Each run below is a few steps of one of 6 hidden systems, one row a step.
Z, trace 1 (11 x 20):
-134 157 -43 -22 210 178 -11 -308 312 155 -260 305 523 -19 -188 56 87 -110 -209 401
63 282 -146 -172 132 119 124 92 24 -351 -311 -280 30 28 295 -147 -17 -645 -90 -39
122 -78 -422 155 49 -135 355 429 -115 -74 73 -159 -586 74 37 201 -43 100 -71 -99
-257 174 69 350 -130 -85 37 80 342 262 391 234 16 -7 -43 228 185 410 -328 124
-134 289 308 -146 -288 -47 -185 -252 178 -297 230 -30 334 61 137 -326 280 -173 -28 -294
346 -320 -20 -213 -152 73 120 74 -183 -287 -3 -154 -45 135 -63 -115 -128 33 492 -523
-41 -328 239 232 43 74 17 146 -52 448 -73 146 17 9 -72 435 -383 337 317 106
-255 159 373 17 152 -305 -506 -281 -44 273 -216 126 140 -162 60 -13 -47 -233 -121 264
397 -20 -260 -297 173 -20 -231 -137 -153 -204 -242 -74 -155 -192 -194 -536 52 -232 -183 -65
169 -169 -310 90 107 632 412 230 -107 67 70 -9 -160 -21 -114 -64 -147 199 -90 311
-574 144 -41 213 33 3 251 -135 -69 87 186 22 120 163 287 339 184 -83 -96 469
H, trace 2 (11 x 20):
12 417 -12 -247 -131 97 -313 -388 434 -343 -280 -30 -132 -33 -1 7 -127 -299 114 2
-290 -70 -300 -115 -238 121 -1 -358 46 0 -395 -47 -566 -70 108 55 -166 -106 189 220
-466 -131 41 210 3 -183 -36 -328 -29 359 -117 365 -342 113 -182 -53 -12 -398 46 164
55 -202 71 225 -86 -298 -188 -248 349 75 -106 178 119 -132 56 -278 -66 -628 147 -148
234 -460 -274 218 -261 -79 -52 57 127 86 -55 -185 -317 -282 345 -321 -167 -212 84 -59
-55 -458 -56 429 -59 -42 -127 -5 -156 357 398 45 -356 20 64 -262 33 116 -259 58
120 -418 185 297 18 -24 -214 -252 68 63 489 145 470 4 -22 -249 140 75 -92 -132
415 -537 -129 33 -94 137 214 130 -30 -81 148 -149 491 -137 159 -130 -20 229 252 -124
131 -289 -24 170 148 61 342 556 -338 268 192 -102 101 130 62 162 -7 388 -75 7
57 214 349 87 303 -145 -31 334 -166 -5 329 -10 448 73 -64 159 163 250 -333 -174
369 348 55 -374 33 106 8 176 -27 -467 115 -225 396 -151 -18 0 106 339 -8 -142
R, trace 3 (11 x 20):
113 -181 151 17 303 453 41 86 23 294 -528 143 167 -104 -181 -22 -397 -184 -35 45
-59 125 104 352 149 232 -185 26 45 6 191 -223 -148 85 399 213 -345 -382 23 431
-175 285 -381 -86 124 -360 -206 -321 -43 -306 24 -110 -385 94 61 115 245 -124 -279 181
-123 -12 -207 24 139 -60 308 45 116 29 -285 323 -197 -96 -440 -179 167 -139 -418 -383
-136 -259 280 454 -143 137 281 232 165 173 228 139 -72 148 54 6 -216 -312 180 -379
-18 -217 20 166 -224 -486 -229 -179 -43 -110 378 -142 -141 56 259 282 -9 144 390 -52
263 7 -138 -241 -59 -458 -220 19 -73 93 -41 108 -57 -356 -289 -197 232 514 -120 -36
277 -87 293 -86 -57 420 -25 287 -30 349 1 129 257 101 -211 -545 -5 90 -147 -151
47 -369 89 93 43 421 -103 -187 -146 2 217 -239 347 437 319 82 -117 0 194 199
-77 -39 -433 -111 186 -191 83 -152 -261 -76 -80 -175 114 -224 211 268 152 234 -53 580
-7 473 -55 -250 162 -107 303 394 -154 75 -293 81 83 -174 -140 -257 230 -269 -251 164
Z, trace 4:
-235 -58 197 79 -144 -305 125 -88 -132 146 375 282 105 449 -184 -113 297 -220 291 -131
371 -456 46 171 178 -205 -126 -85 209 -17 0 65 565 115 -46 -14 -29 -155 81 -401
249 -194 284 31 -87 25 -10 486 -84 356 -259 -181 232 -291 323 -198 -268 -77 143 -18
21 63 220 -29 255 -272 -175 250 -632 319 181 5 -214 57 -101 -122 -1 -26 26 315
227 -177 -194 20 433 -63 -246 -267 -198 -63 194 25 332 -116 -195 -85 196 256 -411 249
69 116 -159 -320 -56 385 255 71 -37 -163 -192 -214 502 -287 222 -182 148 144 -114 283
-132 376 -109 -300 111 -10 389 251 -386 -218 -59 -183 -92 283 39 322 81 -28 247 192
-22 143 -200 130 332 -306 -42 -10 154 -248 5 -15 -34 122 -90 703 20 299 -246 -125
-33 406 142 -74 -267 21 -159 56 466 -165 -128 -112 17 -421 179 59 -17 282 -289 -205
-46 410 261 -289 -342 209 -75 24 -114 -271 206 -70 -500 69 -107 -203 -68 68 256 -205
-92 -342 -8 124 16 211 -131 -470 -24 -162 241 116 -277 228 -273 282 -189 298 222 -179
R, trace 5, 11 rows:
195 -56 -94 102 50 180 14 -121 423 -289 0 -48 188 280 21 570 -278 85 308 -140
-256 250 25 13 -231 -47 -47 31 155 -49 -53 -155 -205 -505 260 317 -63 496 -175 126
-187 444 298 -370 -192 130 -42 -101 -221 -49 3 192 -283 -121 -345 -432 87 -86 121 0
100 -130 41 -12 75 254 -152 -351 375 122 -208 321 199 439 -351 97 -168 -152 254 -53
-178 -270 -25 296 -65 52 -207 -58 226 326 -291 -133 -162 -172 406 353 -313 169 -131 217
-208 242 127 -58 64 -186 -220 -8 -495 65 111 -49 -569 -237 -10 -231 -19 -136 -93 271
163 52 -117 23 304 -135 -154 -243 131 16 71 380 46 367 -510 -239 177 -370 -136 -43
-3 -510 -214 405 -51 76 79 33 408 274 -187 -29 73 170 268 71 -55 -66 -319 -228
-212 -263 53 210 -67 -179 143 212 -531 11 290 -257 -438 -165 315 17 -57 57 56 -46
176 130 -19 -52 186 -502 -16 -28 -235 -131 444 250 162 18 -406 -119 326 -12 136 37
332 -200 -141 -12 -163 -94 29 139 473 171 -172 70 538 98 36 -243 216 78 -189 -279
K, trace 6 (11 x 20):
-254 -123 -254 75 -66 -442 -63 -298 -144 56 114 124 -246 -233 -15 -356 376 -146 -291 105
129 10 -33 51 -111 -11 148 228 153 530 -20 404 -14 322 -338 -334 97 -244 136 197
342 -253 135 157 120 418 -156 209 112 106 -55 -257 246 340 310 -115 -287 -278 -64 -112
-36 -318 -252 232 -116 -145 93 -10 -100 -313 332 -370 -57 -183 493 -73 166 29 -234 -203
-162 -9 -171 107 -313 -405 364 86 105 143 374 276 59 156 -118 99 383 183 264 89
266 -83 282 -104 2 51 -35 112 199 162 -179 131 581 313 -128 202 -163 44 422 -155
270 -209 154 -109 74 74 -123 91 -220 -328 -82 -388 185 -451 265 25 -242 217 44 -309
-171 298 -13 -67 -72 -294 99 84 -340 -162 425 -36 -207 -371 -17 73 228 394 -14 246
-44 524 168 -273 97 -105 -86 -78 90 97 -23 303 341 315 -372 94 214 21 87 280
278 132 26 -370 213 323 -64 0 40 -212 -587 -120 266 -94 -77 -158 -163 -230 -100 -195
-76 147 -261 20 90 186 279 237 -275 -269 -57 -282 -522 -385 183 14 -128 -51 -212 127
K, trace 7 (11 x 20):
232 166 -1 -109 120 -275 -290 174 -374 32 -49 -259 -325 -103 226 -165 -156 -335 167 363
266 373 -119 25 220 -305 -247 253 43 -59 246 -39 -274 314 -120 -128 220 -86 -442 -73
82 308 -105 9 -209 362 229 123 558 -128 80 105 148 190 -73 -246 194 -75 -315 -225
-171 -173 -213 -90 -244 583 451 -87 60 -227 -107 -185 19 257 243 83 -62 -31 226 -54
-274 -386 -249 196 212 -215 228 -97 -212 -47 -140 -92 -68 87 142 644 -100 130 108 -12
-120 -39 176 267 -10 -613 -146 -44 268 174 -111 262 7 -374 -99 354 -140 -6 160 -153
251 104 408 -137 -287 -35 -437 -68 103 57 71 134 -207 -177 -224 -255 -262 54 412 -168
224 -39 132 -199 86 407 -361 -73 -327 -12 230 -124 -145 136 -175 -246 -18 493 -221 6
-348 59 27 -6 159 229 109 -111 -189 98 75 52 327 -112 30 -175 344 214 -620 232
-289 61 -56 -89 0 -3 359 -124 -96 89 -217 162 325 -81 52 -259 188 -582 131 347
396 -142 -314 -9 251 -180 59 214 -123 52 -283 -108 -123 174 61 -2 -199 -522 288 186
C, trace 8 (11 x 20):
272 179 -13 89 157 -492 -251 319 150 461 -228 194 -151 60 -150 -17 -49 -239 -90 175
396 -170 54 235 224 165 -283 332 22 136 88 -174 -181 286 73 -192 -162 -71 -433 -264
166 -426 -190 -75 -333 362 11 -19 -98 -58 195 -351 1 152 348 -363 97 265 -42 -81
-327 -63 -137 -204 -250 14 334 -112 -304 133 176 32 200 332 81 -19 371 200 257 343
-255 -63 136 84 389 -94 382 3 -201 61 -62 284 493 150 -284 323 84 -184 120 8
253 -58 44 71 227 -222 207 274 127 -187 -334 -25 360 -453 34 122 -197 -307 81 -320
316 400 -61 -124 -148 -335 -44 500 61 -197 30 -292 -263 -270 223 -17 2 103 -45 -130
-26 343 181 -84 -40 145 -182 107 -144 -166 461 -83 -283 172 -141 1 135 513 -321 -187
-223 -117 365 -142 -159 562 -83 -416 -74 -106 129 114 190 -50 -200 -145 -55 318 82 -154
-178 67 110 -247 -114 163 5 -304 -68 108 -342 124 157 -281 -23 7 -174 -128 491 482
19 304 -175 33 452 -214 -70 26 -45 134 -312 160 -118 -155 -181 148 -83 -339 -163 506
C, trace 9, 11 rows:
32 409 289 -267 196 378 -305 -140 101 -269 -217 -49 -52 367 -208 137 -189 -75 -103 -266
-260 -166 -26 -41 -68 397 -28 -228 -62 -52 -408 -162 -323 -450 151 61 -281 191 -163 -3
-249 225 -171 151 -208 -12 56 -215 105 23 304 165 -285 -344 32 -266 121 -207 -18 546
8 227 -108 20 228 -51 -244 -382 254 -147 40 229 -64 543 -304 67 78 -419 -41 17
-108 -392 -132 99 -9 108 -56 -162 274 128 -607 -24 -205 112 74 190 -243 -60 -144 -404
-164 -224 -132 405 -365 -134 107 156 168 274 165 -82 -343 -251 446 -64 -78 -98 39 223
142 -28 -158 247 81 -319 -201 -154 46 -69 637 37 1 467 -8 97 190 -92 92 194
137 -479 -47 -82 36 -148 -129 -202 87 133 -242 139 276 384 -220 113 70 251 31 -459
-62 -329 210 95 -314 -74 199 400 -30 545 -237 8 117 -187 251 -56 -152 123 254 -29
283 90 71 197 222 -177 -25 370 -291 70 501 -156 171 52 178 54 -37 -73 142 449
428 -128 -165 -247 348 -128 -125 -39 -206 -240 47 -65 413 159 -253 -100 245 257 -210 -227
H, trace 10:
176 243 -164 -90 367 -49 -372 -236 -82 -198 21 -220 168 166 180 130 6 -215 -113 538
-166 6 -505 -259 17 39 192 -247 48 -65 -391 -52 177 -36 94 -134 364 1 -366 242
-356 175 -43 6 -117 413 557 81 -7 -2 7 174 -91 155 -82 -296 153 -414 -98 -10
-55 116 -49 327 71 1 124 -32 321 -330 256 -10 -156 386 101 273 -110 -509 78 -271
-164 -136 -239 115 -265 -413 32 -157 302 -254 -83 -72 -282 -194 155 311 52 185 -13 -447
-206 -94 212 -75 -425 -130 50 10 -124 200 96 241 -444 -210 -279 -240 24 300 241 -293
290 -121 396 103 2 49 -438 -69 74 256 156 215 -67 197 -281 -38 -347 -24 395 -52
242 -358 34 79 128 -101 -424 -142 82 183 -301 -164 259 -273 258 225 -314 172 105 215
-70 -190 -40 -85 94 -162 66 123 -525 325 -130 -52 98 -412 136 -269 111 109 -87 450
267 106 -7 13 293 74 -27 186 -179 184 242 107 260 281 -141 -462 221 -321 -246 296
252 11 -235 108 122 365 24 31 403 -259 39 -257 407 170 316 -48 63 -140 -422 -27
A, trace 11 (11 x 20):
-107 -23 443 -156 -100 25 -64 -74 -53 -196 -199 -52 195 -298 -12 299 -264 268 341 -440
23 204 210 -323 59 54 -27 119 -50 303 -529 157 115 -137 -259 247 -238 240 303 235
122 292 299 -14 280 -67 -476 -7 123 389 -181 238 219 64 -232 -61 -75 -117 -199 334
164 -6 111 3 80 -89 -443 -342 126 -79 -102 48 109 -392 4 -475 -47 -436 -138 55
-112 25 -366 -111 -185 217 -7 -408 87 -162 -173 -40 -335 -290 110 -270 -35 -271 79 412
-415 203 -234 219 -84 82 97 -227 248 -42 107 -25 -224 300 296 265 69 -298 -76 412
-187 -125 -99 326 -69 -299 266 -9 343 -109 2 5 171 225 273 238 93 -473 50 -316
216 -435 -338 129 -189 -80 467 227 250 144 -191 161 -33 73 -123 -43 -14 -79 223 -332
128 -311 -80 278 -136 87 95 259 28 465 335 222 -307 255 -217 -60 -21 358 17 28
-140 -326 347 240 -79 -271 -170 -18 -355 179 543 53 13 -21 18 -114 122 282 -1 -182
-182 -353 124 -243 -54 -49 174 -113 -576 -40 -39 -108 344 -313 85 -125 151 318 162 -45
A, trace 12:
-252 -17 252 -196 277 252 80 -144 -241 229 -265 276 448 107 -372 -30 123 164 -196 43
404 -49 256 89 258 370 -274 24 40 -3 79 -125 501 -163 136 -112 -295 -123 21 272
283 257 -124 -172 8 -334 -250 157 -168 -64 -137 -234 -312 -356 218 -203 -97 -267 118 329
-276 343 -380 -206 111 -144 18 -279 -3 -158 -118 107 -285 108 -188 -88 379 -134 -407 191
-140 54 -70 180 -44 462 81 -300 458 -356 201 -46 241 230 147 8 69 -201 -267 -187
123 -98 -20 142 -256 107 154 182 247 -216 -58 -230 -258 11 321 197 -370 -256 453 -281
-69 19 -213 43 -29 -450 180 191 48 239 -173 225 -476 137 -281 405 -26 176 209 -51
-102 -112 185 167 -69 -125 -50 -87 277 333 182 408 315 175 -341 -24 248 321 -220 -207
102 -456 419 34 -226 283 -156 -57 -99 172 73 -19 273 -178 104 -426 -189 22 220 -243
-46 -236 -1 -67 118 5 -26 0 -568 217 -132 -80 -279 -304 48 33 -251 97 282 459
-234 299 -66 5 256 -315 -11 -23 -202 117 138 66 288 -63 43 168 314 74 -265 582

Which system made each of these runs?
trace 13 (2 x 20):
-289 446 248 -27 40 465 82 -12 -83 85 46 140 -157 31 -98 -246 -81 -396 -40 379
-48 -228 -451 147 207 -93 18 -381 -110 -410 215 -125 -245 253 98 39 110 -364 -42 25
 -> Z
trace 14:
-167 -15 -171 148 -360 157 455 213 199 375 60 181 -128 -123 73 -19 -15 79 255 453
-158 -135 154 221 12 -299 -61 70 -166 361 314 115 48 618 77 -25 173 -278 113 90
 -> A
trace 15:
-232 -291 118 182 -261 -392 -124 -136 184 170 -99 -87 203 220 442 287 -18 -159 301 -135
-138 -407 -126 109 -10 -220 414 226 -20 411 -520 202 71 -187 -42 -15 0 -133 -1 -150
 -> A
trace 16 (2 x 20):
59 -124 -72 -255 -342 -202 332 76 -14 -219 -276 -94 128 -452 131 -117 -10 -68 494 -251
176 -3 -48 64 7 -53 69 476 -229 353 10 43 -642 263 -181 -36 -177 14 107 15
 -> H
trace 17:
-388 209 178 -208 -205 187 176 -107 -262 -118 124 167 -428 193 -332 -255 174 -5 -5 -295
-147 -306 98 166 1 -21 102 -347 239 139 -25 439 282 178 -380 233 -74 -39 368 -142
 -> R
trace 18:
-296 -174 -75 -50 -55 -125 -86 -427 64 348 -149 245 420 4 -19 11 254 145 -16 460
-26 -195 110 -166 -14 107 286 70 -211 121 -319 19 431 38 98 -420 61 -534 218 -43
 -> H
trace 19:
19 -120 -198 -80 243 76 -222 -425 -128 -267 157 -14 -144 339 -250 401 -4 442 -11 13
-280 -314 65 20 -222 20 69 -273 225 357 -312 351 253 -338 -178 -165 87 250 -100 -72
 -> C
trace 20:
-239 160 181 135 -131 136 263 336 170 56 -112 -138 -43 446 344 345 -162 -288 140 -201
-217 88 101 78 218 -421 -106 -30 -190 -362 -71 -147 -355 -160 47 333 -76 -109 -172 -477
 -> H
trace 21:
-256 494 -100 -51 75 518 258 -131 301 -337 -64 -3 51 45 6 238 -1 -104 -226 171
-272 219 -254 6 -206 -69 199 -102 186 -473 -7 -227 -397 105 295 302 17 -234 75 -202
 -> Z
trace 22 (2 x 20):
-94 163 31 -131 -408 39 -50 -253 21 -181 280 79 -283 -514 -113 -188 5 338 258 155
-2 30 -48 -280 -208 346 -185 -454 131 -28 26 125 -12 531 -222 -8 1 143 346 166
 -> Z
trace 23 (2 x 20):
-542 207 35 -67 -251 -483 95 -260 -43 -16 -125 210 -325 -141 -63 76 175 -215 215 -29
-286 -259 -138 -10 -11 184 210 -415 249 128 -246 289 443 340 -144 143 159 -42 45 26
 -> A
trace 24:
-321 282 43 251 -82 -344 -54 107 238 70 56 -158 80 -28 519 144 186 -260 -343 154
25 80 -82 -126 -236 -276 138 -138 162 -264 72 155 -99 278 -176 -222 177 -461 373 -385
 -> K
trace 25 (2 x 20):
508 35 -111 -38 127 -482 -64 196 -68 -265 167 -150 244 -302 108 -186 53 -291 200 -19
606 171 -247 -141 23 74 -11 382 223 -272 115 -229 72 171 -11 -117 96 216 -233 -270
 -> R
trace 26 (2 x 20):
-92 -226 -248 193 110 -171 -34 -124 8 104 323 -15 204 560 106 224 337 241 -291 102
9 -300 149 204 -128 14 241 320 1 -70 117 -225 307 -223 376 -174 68 16 -225 -511
 -> A
trace 27, 2 rows:
-83 172 144 -26 -4 327 80 116 380 -33 -381 -128 214 305 212 489 -255 -4 38 -168
257 150 207 170 160 -211 -36 399 289 172 -285 180 -118 -58 -214 229 -370 -276 159 -264
 -> A
trace 28:
101 -175 -413 -147 61 234 102 112 -189 48 -366 -395 -122 56 395 84 -112 49 -39 390
-285 -4 -343 126 101 -191 336 36 -204 36 232 51 12 -41 60 -166 477 -22 -484 230
 -> C
trace 29, 2 rows:
347 -7 -98 184 -9 -366 -155 251 92 -142 475 -119 4 -161 71 -116 216 299 -347 -242
-64 329 136 -149 -473 133 253 152 266 9 355 115 317 82 -12 -204 319 268 108 -16
 -> K
